In the data rows, the value 128 means zero.
Here are some numbered points:
array([153, 135, 127, 143, 125, 109, 106, 118, 138, 149, 165, 118, 110, 119, 155, 134, 166, 120, 126, 149, 133, 155,  92, 135, 125, 152, 146, 170, 181,  96, 153, 143, 141, 127, 142, 129, 153, 115, 150,  89, 131, 127, 135]) 0
array([ 42, 145, 122, 134, 110, 113,  99, 255, 114, 130,  40, 219, 191, 208, 128, 115, 163, 170, 146, 180,  90,  67, 153, 204,  97, 119, 135,  87,   0, 208, 145, 142, 133, 255, 211, 105, 121, 243, 245, 106, 153, 119,   0]) 1
array([125, 154, 149, 187, 100, 108, 122, 127, 138, 125,  92, 141, 130, 166, 113, 114, 116, 110, 127, 117, 104, 154, 170, 144, 157,  93, 160, 125, 118, 134, 135, 103, 151, 160, 141, 118, 135, 161, 150, 157, 127, 143, 122]) 2
array([151, 110, 107,  89, 135, 147,  93, 201, 149, 166, 131, 158,  83, 147, 191,  93,  77, 236, 138, 194, 128, 120, 160, 104, 108, 120,  54,  95, 112, 130, 139,  61, 188, 196, 186, 145, 118,  41, 204, 168,  64, 191,  76]) 3
array([133, 175, 187, 102, 153, 193, 153, 125, 162, 135, 110,  93, 130,  94, 134,  79,  46, 144, 105, 121,  57, 161, 163, 132,  48, 160,  70,  90,  92, 141, 115, 204, 170, 213, 114, 188, 148, 106, 118, 102, 191,  70, 121]) 4
array([193, 165, 134, 166, 122, 170, 106, 100, 100, 140,  95, 179, 155, 110, 101, 112,  94, 151, 157, 112,  85,  82,  92, 100, 163,  57, 214, 124, 100, 117, 149,  90, 162, 141,  46, 144, 131,  77, 165, 134, 166, 161, 152]) 5
array([145,   4, 181,  62, 109, 139,  82, 153, 114,  88, 165,  90, 112, 152, 176,  94,  87, 215,  56,  69, 152,  87,  52,  88, 126, 152, 184, 144,  88, 185, 214, 211, 179,  82, 158, 145, 176,  53,  85, 152, 122, 164, 213]) 6
array([188, 139, 107, 122,  84,  89, 105, 126,  75,  99, 124, 134, 117, 120, 117, 163, 142, 124, 100, 112, 140, 152,  92, 135, 101, 166, 150, 128, 138, 126, 134, 139, 130,  86, 114, 120, 140, 105, 144, 171, 152, 150, 148]) 7
array([ 71, 130, 119, 121, 111, 159, 135, 207, 120, 133, 100, 174, 151, 155, 116, 123, 131, 142, 136, 137,  89, 118, 163, 197,  87, 124, 118,  89,  48, 166, 140, 133, 118, 217, 172, 143, 124, 158, 181, 125, 132, 111,  73]) 8
array([144, 125, 139, 123, 131, 154, 139, 124, 146, 134, 156, 126, 127, 121, 111, 101, 132, 135, 116, 122, 120, 134, 135, 124, 112, 132, 114,  89, 106, 117, 120, 141, 134, 173, 127, 143, 145, 127, 131, 122, 121,  83, 121]) 9
array([189, 149, 125, 154, 159,  89, 109, 121,  81,  75, 124, 175, 145, 120, 144, 129,  84,  72, 145,  92, 141, 152, 113, 113, 110, 232, 100, 142, 173, 100, 125, 110, 112,  83, 175, 110, 173,  95, 130, 119, 118, 158, 146]) 10
array([104,  87, 143, 130, 172, 128, 100, 147, 119,  93, 134, 125, 144, 159, 102, 113,  99, 147, 167,  75, 128, 112, 148, 142, 133, 139, 166,  77, 134, 136, 120, 159, 110, 118, 155, 109, 172, 210, 118, 163, 135, 138, 133]) 11
array([ 99, 123, 106, 112, 134, 100, 173,  92, 133,  95, 113, 131, 157, 192, 105, 154, 134, 157,  94, 144, 181,  87, 176, 156, 151, 126,  69, 158,  33, 140, 151, 158,  30,  97, 114, 166, 101, 182,  58,  90,  85,  77, 152]) 12
array([106, 145, 120, 146, 113, 144, 134, 140, 167, 141,  78, 124, 105, 164, 111, 140, 120, 116, 127, 115,  96, 148, 177, 142, 146,  91, 160, 101, 115, 144, 102, 101, 138, 170, 148, 109, 119, 138, 141, 158,  99, 137, 132]) 13
Which two points above are nearest to each new point by angle, seen from the average point of the numbered points? Their numbers follow each, nearest first.
array([106, 109, 153,  74, 110, 117, 128, 100, 168,  88, 147,  37, 108, 117, 206, 116,  88,  93,  93, 137,  81, 209, 154,  97, 170, 186,  43, 103, 210,  86,  70,   1, 147, 197, 214, 107, 119, 103, 101, 196, 181, 159,  52]) 3 10
array([136, 127, 134, 129, 141, 131, 130, 120, 127, 126, 141, 147, 137, 134, 130, 119, 123, 112, 128, 132, 122, 126, 123, 132, 128, 129, 132, 134, 129, 127, 127, 131, 107, 105, 106, 117, 114, 124, 106, 124, 150, 145, 124]) 0 7
array([120, 102, 131, 131, 147, 147,  94, 145, 118, 136, 145, 119, 130, 103, 142, 131, 105, 132, 112, 109, 139, 153, 122, 104, 147,  97, 128, 146, 136, 124, 127, 116, 140, 152, 116, 151, 132, 116, 111, 143, 115, 125, 137]) 0 9
array([ 77, 113, 106, 100, 129,  73, 115, 179, 166, 134, 105,  74,  98, 127, 147, 193, 123, 133, 104, 111, 160, 159, 145, 117, 135, 142,  96, 126, 137, 128, 138, 127, 122, 114, 143, 151, 155, 102, 104, 121, 102, 140, 158]) 0 12
array([110,  82,  97, 147, 171, 172,  72, 121, 120, 117, 159, 105, 131, 131, 122, 113, 113, 114,  70, 128,  97, 116, 132,  95,  95,  89,  76, 183,  66, 198, 100,  88, 143, 156, 112, 112,   0, 155, 119, 134, 121, 161, 124]) 12 13
array([ 57, 113, 137, 120, 136, 109, 215,  84,  95, 107, 141, 123, 179, 184,  61, 147, 142, 115, 110, 139, 210, 109, 183, 163, 102,  99,  33, 157,  53,  98, 109, 166,  41,  46,  43, 185,  84, 195,  42, 117, 115, 111, 131]) 12 9
array([145, 136,  64, 133, 143,  83, 155, 132, 119, 171, 139, 171, 109,  77, 111, 107, 164, 116, 117, 129, 114, 134, 138, 167, 146, 108, 169, 128, 117, 127, 136, 121, 113, 145, 175,  97, 135, 136, 147, 127, 110, 131, 113]) 0 13
array([139,  94, 147, 115, 136, 142, 117, 115, 122, 138, 143, 129, 151, 140, 138,  80, 117, 113, 136, 106,  98, 106, 119, 134, 139,  98, 123, 115, 118, 157, 141, 139, 132, 117, 145, 146, 101, 145, 116, 130, 128, 126, 120]) 11 9
array([145, 110, 133, 122, 138, 126, 112, 118, 114, 105, 132, 134, 142, 130, 132, 127, 124, 137, 143, 110, 137, 119, 122, 129, 126, 140, 145, 119, 128, 116, 132, 140, 132, 110, 129, 116, 148, 154, 122, 135, 128, 132, 144]) 11 7
array([105,  99, 122, 121,  91, 135, 107, 129, 100, 148, 128, 130, 144, 145, 162, 129, 134, 186,  86, 130, 127, 131, 136, 133, 128,  87, 110, 113,  90, 155, 125,  93,  72, 140, 136, 139,  89,  93, 125, 144, 118, 131, 118]) 12 3
array([154, 132, 123, 144, 127, 186, 102, 130, 173, 153, 117, 152,  85, 127, 123, 145, 113, 146, 113, 170, 111, 134, 113,  95, 139,  63, 190, 144, 124, 140, 135,  76, 166, 186,  66, 141, 130, 132, 132, 164, 141, 140, 133]) 5 13
